In the data rows, zero lies at 4.5, halfway between 4 and 5.
Some points, one per row:
[2 4 7 6 5 6 6 5 5 6 5 6 6 5 3 4]
[4 7 6 7 6 4 2 4 4 3 5 5 5 4 4 4]
[3 3 4 6 4 2 1 4 3 5 1 4 6 3 4 6]
[6 6 3 3 5 6 4 4 4 4 5 2 5 5 3 5]
[3 5 5 5 6 5 4 5 5 5 4 3 4 3 5 5]
[5 4 5 4 3 2 5 5 4 4 5 7 6 6 4 5]
[5 6 4 4 6 5 8 6 5 5 8 6 2 5 5 3]
[2 3 3 4 5 3 4 5 6 6 2 4 4 4 7 5]
[3 4 4 6 4 3 2 4 3 4 3 3 6 3 5 5]
[4 7 7 6 6 5 4 4 3 3 6 2 4 4 3 2]
[4 5 6 6 3 3 3 3 3 4 4 6 6 5 3 5]
[5 8 5 6 4 5 2 3 2 2 3 3 7 3 3 3]
[6 2 5 3 0 0 5 4 2 3 4 6 5 6 1 5]
[4 7 3 3 8 8 4 4 7 3 8 1 1 5 5 5]
[6 4 6 4 4 3 2 4 5 3 3 5 4 4 5 4]
[6 6 4 6 5 4 2 4 2 3 4 4 4 3 5 3]
[4 6 5 6 5 5 4 4 4 5 4 4 6 5 5 4]
[7 4 3 4 4 5 6 5 4 3 1 6 0 3 9 4]
[7 3 3 2 3 4 8 6 4 4 3 6 3 5 6 4]
[3 6 6 6 6 5 4 4 5 5 5 4 4 5 2 6]
[5 5 2 0 5 7 2 2 6 2 4 0 0 4 6 3]
[5 5 3 5 5 6 4 4 4 4 4 3 3 2 6 4]
[8 5 2 0 7 1 5 2 7 6 8 6 0 5 6 5]
10 more points follow, each with its number after it:
[3 4 4 4 5 6 5 5 6 5 4 4 5 5 4 5] 0
[3 7 5 6 8 2 2 5 6 6 6 4 8 6 5 4] 1
[4 7 5 6 3 8 6 6 3 3 3 4 7 3 4 2] 2
[4 4 5 5 3 5 6 5 3 4 4 5 5 4 4 5] 3
[5 5 5 5 4 5 5 5 4 4 4 4 5 4 4 4] 4
[3 7 5 5 6 6 4 5 6 4 6 4 6 6 3 5] 5
[4 4 4 4 6 5 4 5 4 4 4 3 2 5 6 4] 6
[3 3 4 8 6 2 8 7 2 6 4 7 6 2 6 4] 7
[4 3 5 6 5 5 5 4 2 5 3 3 6 4 6 3] 8
[4 4 3 1 5 7 4 4 5 5 4 0 1 4 7 3] 9
Which two of these numbered points are nearest to each point below by angle, seen from the average point of the first points? Their numbers follow each, nearest first.
[7 1 5 4 0 5 9 7 4 4 3 9 4 7 0 9] > 3 4
[9 4 1 2 1 9 8 3 4 6 2 2 0 3 6 4] > 9 6
[4 3 7 3 1 0 3 4 5 0 3 7 2 6 1 7] > 3 4
[3 3 6 6 3 5 6 4 5 5 3 7 5 4 4 4] > 3 7
[4 4 5 3 4 7 6 4 6 6 3 4 3 6 3 6] > 0 3
[5 7 5 5 4 6 4 4 5 4 5 4 5 5 2 5] > 5 4
[6 5 3 3 5 7 5 4 4 4 4 2 2 4 6 5] > 9 6
[4 5 6 8 5 2 6 5 3 7 5 6 5 4 6 4] > 7 8
[7 1 6 3 1 0 5 4 3 4 5 7 6 6 1 5] > 3 4
[5 5 5 5 6 2 5 5 4 4 6 7 6 3 7 2] > 7 1
[3 4 4 4 7 4 5 6 5 4 5 3 3 5 7 3] > 6 9
[3 4 4 3 6 7 5 6 6 6 4 3 5 5 5 6] > 0 5
[4 3 4 2 4 6 6 4 8 6 5 4 3 5 4 7] > 0 9
[8 5 4 4 3 6 5 4 5 3 5 6 2 4 5 3] > 4 9
[3 4 6 6 5 4 5 5 3 4 3 6 6 3 6 4] > 7 8
[4 3 4 3 5 4 6 5 6 5 6 5 4 6 5 5] > 0 6
[4 4 2 2 5 7 4 4 6 5 3 2 2 6 6 4] > 9 6
[3 6 6 8 5 3 4 5 2 3 5 6 6 3 3 4] > 7 2
[4 2 4 4 2 4 6 4 4 7 3 4 5 4 3 5] > 3 0
[4 6 4 3 5 4 2 4 6 3 6 3 3 5 2 5] > 5 1
[5 4 2 3 4 7 4 4 6 4 3 1 1 6 6 4] > 9 6
[4 5 5 5 7 4 7 7 6 7 5 6 4 4 6 5] > 7 0
[2 2 4 4 4 4 4 5 7 6 2 5 5 4 6 5] > 0 7
[6 5 2 2 6 8 3 5 4 3 4 2 1 3 5 5] > 9 6
[4 5 4 5 4 3 2 4 5 5 3 5 7 5 4 5] > 1 5
[0 5 8 7 8 0 2 3 6 7 5 5 6 6 2 6] > 1 5
[9 3 0 0 7 9 2 4 3 3 3 0 0 2 6 6] > 9 6
[5 4 4 5 2 1 0 3 6 4 4 6 6 6 4 3] > 1 5
[6 5 5 5 1 7 3 5 2 2 4 5 6 3 2 5] > 4 2
[6 3 3 2 3 8 7 4 5 4 4 3 1 4 4 6] > 9 0
[6 5 3 4 5 7 5 4 5 3 4 2 2 4 6 5] > 9 6
[4 5 4 4 7 3 5 4 4 4 5 2 3 5 7 3] > 6 9
[3 8 6 5 9 8 4 5 5 5 5 2 6 3 6 5] > 5 1
[3 1 4 4 8 2 6 4 6 8 7 4 1 5 6 4] > 6 7
[4 5 6 9 5 4 7 6 0 5 3 6 8 3 4 3] > 7 8
[6 5 4 4 8 2 5 6 6 4 8 4 2 6 9 4] > 6 1
[4 5 5 4 7 2 4 5 5 5 6 4 4 4 6 5] > 1 7
[2 6 5 6 7 4 3 4 5 5 6 4 6 5 4 4] > 1 5
[4 6 8 8 5 3 4 5 2 4 4 7 6 2 3 4] > 7 4
[4 4 4 3 7 3 5 5 4 5 5 2 3 5 7 3] > 6 9
[5 5 6 5 5 5 9 6 4 5 4 6 3 3 6 4] > 7 3
[6 0 3 2 0 3 8 4 5 5 0 6 2 6 5 5] > 3 0
[4 1 6 6 2 7 9 8 2 5 3 4 5 2 3 5] > 3 4
[6 4 5 2 2 6 3 2 4 2 3 3 6 5 2 4] > 4 2
[5 7 5 3 5 4 1 3 6 2 5 5 7 7 2 6] > 5 1
[5 4 4 4 3 3 4 5 4 4 5 5 5 5 3 5] > 3 4
[3 2 4 0 8 8 8 8 9 6 9 5 4 6 3 6] > 0 5
[4 8 6 7 4 8 4 5 3 4 4 4 7 3 4 4] > 2 4
[5 4 4 3 4 4 5 5 7 7 5 5 4 6 3 6] > 0 5
[5 5 4 4 4 5 4 4 4 4 4 4 5 4 3 4] > 4 2
[4 3 3 5 4 7 7 6 6 5 4 3 4 5 6 4] > 0 9
[4 4 3 0 2 5 6 4 9 7 4 3 3 6 3 9] > 0 9
[2 6 6 5 2 5 5 4 7 6 8 8 6 6 1 8] > 5 0
